[ 50  -2 -28 -15 -14 -28 -37   7   9 -34  31   6   0 -26 -51  48  -1  -8
  -8  39 -26 -17  31  -3 -12  51  38 -32  33  30   3  33 -14 -14  35] : (98)
[ 18  45 -22  49  12 -22  46 -11   1  19  11  40  31 -31   0  40 -46  32
 -19 -47 -40   2 -28 -52 -30  45 -35  -5  -7  36 -43  21  21  31 -35] : (11)
[-16 -38 -46  51 -46  -1 -17 -32 -15  -2  -2 -29  31  28  17 -33 -17  44
  25  26  25  -4 -46 -28  15 -28 -40 -33  -1 -13 -45 -15 -40  12 -50] : (132)
[ -9  47 -28   0 -13 -42  35  17  31  46   6 -16  31  21  43  21  19   8
 -41 -34   0  51 -47  53   8 -50 -38   4  -8  20  47  33  -7  10  -1] : (97)
[ 22  26  48 -35  29  46   8 -21 -46  21 -51  27  21 -21  14  -2   6  37
  49 -43  31  34   1 -17 -35  37 -10 -48 -50  -1  49  31 -44  44 -27] : (17)
[-43  26 -10 -43  27  27  39 -37 -52 -46 -35 -38  25 -43   3  18   3 -51
  36 -26  37 -17  44  37 -30 -24  38  27  43   7  40 -46  27  41  41] : (15)
[ 50  -2 -28 -15 -14 -28 -37   7   9 -34  31   6   0 -26 -51  48  -1  37
 -10 -30 -42  52  -3   7   1  16  48  31  -3  44  17 -17  44  10  46] : (196)
[-43  26 -10 -43  27  27  39 -37 -52 -46 -35 -38  25 -43   3  18   3 -51
  36 -26  -3 -17  44  37 -30 -24  38  27  43   7  40 -46  27  41  41] : (50)
[-22 -20  34 -22   7  18 -28 -53  35  18   6  25 -47  -4   6  -1 -27  43
 -44   0 -11 -48  51 -49 -27 -44  -1 -42 -22 -50 -47  10  29 -18  43] : (94)
[-43  26 -10 -43  27  27  39 -37 -52 -46 -35 -38  25 -43   3  18   3 -51
  26 -26  37 -17  44  37 -30 -24  38  27  43   7  40 -46  27  41  41] : (184)
which: [ -9  47 -28   0 -13 -42  35  17  31  46   6 -16  31  21  43  21  19   8
 -41 -34   0  51 -47  53   8 -50 -38   4  -8  20  47  33  -7  10  -1]
(97)
which: [ 50  -2 -28 -15 -14 -28 -37   7   9 -34  31   6   0 -26 -51  48  -1  37
 -10 -30 -42  52  -3   7   1  16  48  31  -3  44  17 -17  44  10  46]
(196)

[ 40 -39 -12 -19] : (85)
[ 12  23 -26 -23] : (63)
[ 41  29  41 -44] : (128)
after: [29]
[41]
after: [-26]
[-23]
after: [40]
[-39]

[ -2  22  11 -10 -48  39   1  10]  (64)
[  0  19   8 -10 -48  42   4   4]  (122)
[  6  -5  -3  -2 -10   4  -6   8]  (117)
[  4   5   3  -4 -10   6 -11   7]  (42)
after: [0]
[19]
after: [5]
[3]

[ 2  2  4  1 -9 -9  3 -4] -> (5)
[-1 -1 -5  0  2  3  0  3] -> (158)
[ -4  -1 -55   2   7  37   1  -4] -> (45)
[ 0  0  2  0  1  0 -1 -1] -> (24)
[ -8 -10   2  -9  46  55 -15  13] -> (35)
[  0  -2  16  -2   4 -15  -5   3] -> (171)
[  2   3   4   2 -10 -10   4  -4] -> (133)
[  2   3   5   2 -11 -11   4  -5] -> (197)
[  1  -4  32  -4   8 -21  -6  11] -> (25)
[  0   0   0   0   0   1 -11   0] -> (26)
which: [  2   3   4   2 -10 -10   4  -4]
(133)
which: [-1 -1 -5  0  2  3  0  3]
(158)
after: [16]
[-2]
which: [ 2  2  4  1 -9 -9  3 -4]
(5)

[ 19  15  14  17  33 -17  12  -1  -2] : (78)
[  9   8   9 -45   0   0 -23  16  -1] : (82)
[ 2  1  3 26 -6 28 -6  1  3] : (34)
after: [33]
[-17]
after: [26]
[-6]
after: [15]
[14]

[ -5  16  -8  -2  30   9 -28  -1  -9 -29  23  -1  21 -27  -2  32] -> (141)
[ 45  -5 -35   7  10  19 -30  -7   1   7 -22   2 -14 -18  11   9] -> (162)
[ -5  16  -8 -13  30   9 -28  14  -9 -29  23  -1  21 -40  -2  32] -> (67)
[ 12 -20 -22   4   2  12  -2  -7  -5  -9 -14  -3  -7  -6  10  -6] -> (104)
[ 14 -11  -4   0  -9   9  -4  -6   0   5 -15  -3 -10  20   6  -1] -> (112)
[-34 -33  32 -17 -32  11  25   1  34   7  -8  21 -30 -45   7 -38] -> (168)
[-34 -33  32  13 -32  11  25   1  34 -23  -8  21 -30  50   7 -38] -> (121)
which: [-34 -33  32 -17 -32  11  25   1  34   7  -8  21 -30 -45   7 -38]
(168)
which: [ 12 -20 -22   4   2  12  -2  -7  -5  -9 -14  -3  -7  -6  10  -6]
(104)
which: [ 45  -5 -35   7  10  19 -30  -7   1   7 -22   2 -14 -18  11   9]
(162)
after: [45]
[-5]
after: [20]
[6]

[ 22  20 -15 -16   7  19  12  12   7  12   9  11] = (75)
[ 1 15  9  9  0 13  0  0  0  2  1  7] = (86)
[-39  23 -18   2 -49  22 -34 -37 -49 -15 -27  14] = (52)
[-10 -17  11  15  -8 -18 -13 -13  -7 -12  -6 -11] = (114)
after: [23]
[-18]
after: [-17]
[11]

[-29  20  -5  -7] -> (148)
[-48  35 -31  19] -> (2)
[-45  20 -13  -5] -> (136)
[ 5  2 51 -5] -> (39)
[  7  -7 -23   4] -> (57)
[18 -9 30 -2] -> (21)
[ -4   0 -16 -30] -> (175)
[ 22 -15   5   5] -> (129)
[-23  15 -24  -3] -> (181)
[ 41 -26  15   2] -> (14)
after: [-9]
[30]
after: [-29]
[20]
after: [-31]
[19]
after: [51]
[-5]
after: [-24]
[-3]

[  6   6  24  39   0  -6 -21   1  34   9  10   8 -18]  (9)
[ -2  12  30  29   3   5 -14  11   7   6   6 -34  -5]  (53)
[-49  -4  29 -24 -13  15 -13  17  -3  14 -18 -31  17]  (87)
[-33   0   9 -44   6  28  20  23 -29  -6 -11 -19  40]  (124)
after: [15]
[-13]
after: [-29]
[-6]
after: [-33]
[0]
after: [5]
[-14]

[  3  10 -10  36   9 -15   2   2 -49 -29  -9   8   3  20  13   2 -11 -24
  13 -11  -7   0  -5 -12 -18   2   0   0   5] : (83)
[ -1   6  -4  20   5  -4   1   0 -26 -17  -5   2   3   8  10  -1  -5 -24
   6  -7  -5   2  -4  -4 -10   1   1   1   1] : (41)
[ 14   1 -11  21   2 -32   3   6 -26 -10  -6  19  -3  28  -5  11 -13 -19
  14  -2   4  -9   2 -22 -11   6  -5  -5  15] : (139)
[ 19 -12  -4 -17  -9 -30   2   6  26  25   3  20 -10  19 -28  15  -5   3
   3  12  17 -15  11 -19   8   6  -8  -8  17] : (90)
[ -1   6  -4  20   5  -4   1   0 -26 -17  -5 -14   3   8  10  -1  -5 -12
   6  -7  -5   2  -4  -4 -10   1   1   1   1] : (138)
which: [ -1   6  -4  20   5  -4   1   0 -26 -17  -5 -14   3   8  10  -1  -5 -12
   6  -7  -5   2  -4  -4 -10   1   1   1   1]
(138)
which: [ -1   6  -4  20   5  -4   1   0 -26 -17  -5   2   3   8  10  -1  -5 -24
   6  -7  -5   2  -4  -4 -10   1   1   1   1]
(41)

[ 20  46 -52  18 -20  22  35  -5  21 -10   2  14   7  12  14   9 -29  -8
  21 -12  -8 -19  27 -25 -17  13  13   2  -2  -6 -27  20  31 -12 -34  26
  -9 -18 -18   7 -24  22  13] -> (43)
[ -2   6  20  -3  19 -22 -10  -5 -43  18 -24  -1 -20 -18   3 -43  10 -15
   0  -5  18  -3 -14 -11   0  30 -10  -9   4 -17   2 -18  17  -8   8  -3
   8  21  20 -16  40 -20  -4] -> (91)
[ 21  29  -8   6  -8  17   3   3  19 -11 -10 -29  -6 -15  15  20  -6 -27
   7  15   5  -9  -4 -27 -11  28  11  10  -8 -20  -4  29  27 -12 -28   5
 -31  22 -12   1 -22  16  15] -> (37)
[ 13  35 -17   6 -11  21  15  -2  10  -5  -2 -12   3  -3   7   7 -11 -20
  10  -1  -1   0   7  10 -12  26   7   2  -3  -9  -7  16  23 -26 -19  17
 -23  -2 -12  -1 -12  11  14] -> (131)
which: [ 13  35 -17   6 -11  21  15  -2  10  -5  -2 -12   3  -3   7   7 -11 -20
  10  -1  -1   0   7  10 -12  26   7   2  -3  -9  -7  16  23 -26 -19  17
 -23  -2 -12  -1 -12  11  14]
(131)
after: [-14]
[-11]
after: [-28]
[5]
which: [ -2   6  20  -3  19 -22 -10  -5 -43  18 -24  -1 -20 -18   3 -43  10 -15
   0  -5  18  -3 -14 -11   0  30 -10  -9   4 -17   2 -18  17  -8   8  -3
   8  21  20 -16  40 -20  -4]
(91)
which: [ 20  46 -52  18 -20  22  35  -5  21 -10   2  14   7  12  14   9 -29  -8
  21 -12  -8 -19  27 -25 -17  13  13   2  -2  -6 -27  20  31 -12 -34  26
  -9 -18 -18   7 -24  22  13]
(43)
after: [-7]
[16]

[-13   1  -3   0  -1   0   4   3  -3  -4   1  13   9  -6   5   1   4   3
   0   3  -2]  (58)
[ 27 -11  22  -8 -53  -5   3  11 -14   4   5  13 -37 -32 -16   7  16 -15
  -4  29  21]  (74)
[  7  -6  20  -5 -28  -2   1   6  -7  -7   3   7  -4 -17  -9   3   8  -7
  -2  15  11]  (111)
[-13   1  -3   0  -1   0   4   3  -3  -4   1  -2 -52  -6   5   1   4   3
   0   3  -2]  (105)
after: [-53]
[-5]
after: [29]
[21]
after: [-17]
[-9]

[-49  -4  38  -3  39 -12  33 -16] = (23)
[-49  -4  38  -3  58 -27  25  11] = (115)
[ 40 -41  45 -19  -2  -7 -12 -13] = (61)
after: [-7]
[-12]
which: [ 40 -41  45 -19  -2  -7 -12 -13]
(61)

[  3  17   6  -5 -23  16 -17  15  -9  -2  16  -3 -14   7  -4] -> (157)
[  0  41 -25 -51 -26  31 -26 -25  -7 -36  38 -43 -10  25 -16] -> (49)
[  4 -27  42  35   6 -13  13  50   4  41 -11  49   3 -20  16] -> (54)
[  4 -27  42  35   6 -13  13  50  -5  21 -11  49   3 -20  16] -> (145)
[  7  29   2 -21 -30  22 -24  10 -13 -17  26  -6 -20  20  -7] -> (140)
[ -9  16 -54 -38  25  12   6 -57   9 -20   3 -55   8   0  -9] -> (116)
after: [-57]
[9]
after: [-21]
[-30]
after: [9]
[-20]
after: [20]
[-7]
after: [21]
[-11]
after: [-55]
[8]
after: [-10]
[25]

[ 11  -4 -10  -8  14   0   1   0  14   2 -10 -17 -28   0  -4 -22 -20  11
  15  -1   0 -19  -3  -3   0 -15   7  -7   1   1  -7  -6  -9   0   0   2
  -8  -8  -9  -6  -5   1  -3  12 -12 -13   7  -1  -3   4  -2  -1  -7  -1
   2  -3  11   5   4] = (106)
[ -1  -3   4   1  -4  -2  23  18   8   1  -5  -4  -5 -10 -11  -6   0 -15
  11   0   2   5  -5   1 -12  14   1   8  14  -8  -9  -7   0   9 -15  -1
 -14   5   4  -6 -28  -2   0   1   5  -8   7  11  -2   8  -2   9 -22  12
  12   9  13  -3   7] = (47)
[ 11  -4 -11  -9  16   0  -2  -7  16   1 -11 -18 -33  21  -8 -28 -23  16
  14  -1  -6 -23  -2  -5   2 -23   9   0  -2   0  -6  -7  -8  21   4   0
  -6  -9 -10  -7  -3   2  -4  15 -13 -15   8  -5  -4   5  -6   0  -9  -5
   4  -6  11   6   5] = (163)
[-20   5  18  11 -20  -4   0  31  -2  -4   1  16  17   0 -23   0  19 -14
  -8   0  15  24   2  -2 -15  17  -1  20   8  -5   1  -6   7   0  -6 -11
  -5  16  18  -3 -28  -5   3  -5  19  -2   5 -25  -6  12 -13  20 -34   6
 -10   5   6  -7   7] = (152)
[ -8  -1   5   3 -10  -2  17  20   0   1   1   6   8 -14  -7   8   0 -16
   4  -6   7  14  -3   2 -12  23  -3  10  13  -7  -5  -4  -1  -4 -14  -1
 -10  10   5  -2 -20  -7   1  -5   7   2   1  10  -1   3   2   0 -17  11
  -9  10   6  -7   1] = (22)
[ -5   3   4   2   3  -2  -4   5  11  -5 -10  -4 -17   1   0 -35 -10  19
   0  -7   4  -8   5 -10  -1 -28   9   4  -9   7   2  -7   3  13  14 -11
   2  -1   5  -6  -9   4  -1  13   1 -16  11 -16 -10  13 -23  13 -25 -12
   3 -12   8   5  11] = (56)
[-20   5  18  11 -20  -4   0  31  -2  -4   1  16  17   0 -23   0  19 -14
  -8 -13 -12  24   2  -2 -15  17  -1  20   8  -5   1  -6   7   0  -6 -11
  -5  16  18  -3 -28  -5   3  -5  19  -2   5   1  -6  12 -13  20 -34   6
 -10   5   6  -7   7] = (19)
[-16   4   2   3 -11  -3  -6  14  -5  -3   6  17  10  -7  -8   0   9   3
  -8   4   0  14   3  -3  -5  12  -3   8  -1   3   5  -1   6 -17   4  -5
   0  13   4   0   0 -13   1  -4   3   8  -6  -5  -3  -2  -1   6 -12  -1
  -5  -1  -3  -8  -4] = (107)
[-23   2  12   6 -21  -7  25  45   6  -2  -1  16   6 -26   0  -3  14 -16
   3 -12  21  24   0  -4 -24  30  -1  23  18  -8  -6 -12   2  -6 -15 -10
 -19  23  13  -8 -41 -17   1  -3  14  -3   5   6   0  12   0  23 -50  14
 -17  10  15 -13   6] = (33)
[-27   5   1   3 -20  -5  -4  29  -7  -3  11  28  16 -12 -13  18  16  -1
  -9   7   0  24   3  -4 -12  30  -6  15   5   0   0  -4   8 -28  -1  -6
  -7  25   5  -1  -5 -26   1  -8   4  15 -10  -3  -4  -5   2  10 -23   5
 -12   3  -2 -17  -8] = (206)
[  0   5  13   8  -5  -1  -1   5   1  -5  -5   3   3 -13 -18 -21   3   8
 -11  -9   4   3   7  -6   0 -19   4   8  -9   4   6  -2   8   4  12 -10
   9   0  12  -1  -6   8   2   0  10  -9   8 -13  -7  12 -21  12 -16   0
   3  -9   1   5   9] = (187)
which: [-20   5  18  11 -20  -4   0  31  -2  -4   1  16  17   0 -23   0  19 -14
  -8 -13 -12  24   2  -2 -15  17  -1  20   8  -5   1  -6   7   0  -6 -11
  -5  16  18  -3 -28  -5   3  -5  19  -2   5   1  -6  12 -13  20 -34   6
 -10   5   6  -7   7]
(19)
which: [-16   4   2   3 -11  -3  -6  14  -5  -3   6  17  10  -7  -8   0   9   3
  -8   4   0  14   3  -3  -5  12  -3   8  -1   3   5  -1   6 -17   4  -5
   0  13   4   0   0 -13   1  -4   3   8  -6  -5  -3  -2  -1   6 -12  -1
  -5  -1  -3  -8  -4]
(107)
which: [ 11  -4 -10  -8  14   0   1   0  14   2 -10 -17 -28   0  -4 -22 -20  11
  15  -1   0 -19  -3  -3   0 -15   7  -7   1   1  -7  -6  -9   0   0   2
  -8  -8  -9  -6  -5   1  -3  12 -12 -13   7  -1  -3   4  -2  -1  -7  -1
   2  -3  11   5   4]
(106)
which: [ -8  -1   5   3 -10  -2  17  20   0   1   1   6   8 -14  -7   8   0 -16
   4  -6   7  14  -3   2 -12  23  -3  10  13  -7  -5  -4  -1  -4 -14  -1
 -10  10   5  -2 -20  -7   1  -5   7   2   1  10  -1   3   2   0 -17  11
  -9  10   6  -7   1]
(22)
after: [-35]
[-10]
which: [-23   2  12   6 -21  -7  25  45   6  -2  -1  16   6 -26   0  -3  14 -16
   3 -12  21  24   0  -4 -24  30  -1  23  18  -8  -6 -12   2  -6 -15 -10
 -19  23  13  -8 -41 -17   1  -3  14  -3   5   6   0  12   0  23 -50  14
 -17  10  15 -13   6]
(33)

[-16  21   2  -3  15] = (144)
[  0   4   2  14 -45] = (146)
[24 19  2 28 13] = (96)
[-13  22  19 -40 -12] = (88)
[ 5  5 -7 -6  0] = (149)
[  0  -5 -16  26  37] = (142)
[ 5  3 -1  8 11] = (38)
[ 8 19  9 -3 -5] = (182)
[  5  18   9  -3 -11] = (30)
after: [-13]
[22]
after: [22]
[19]
after: [-6]
[0]
after: [4]
[2]

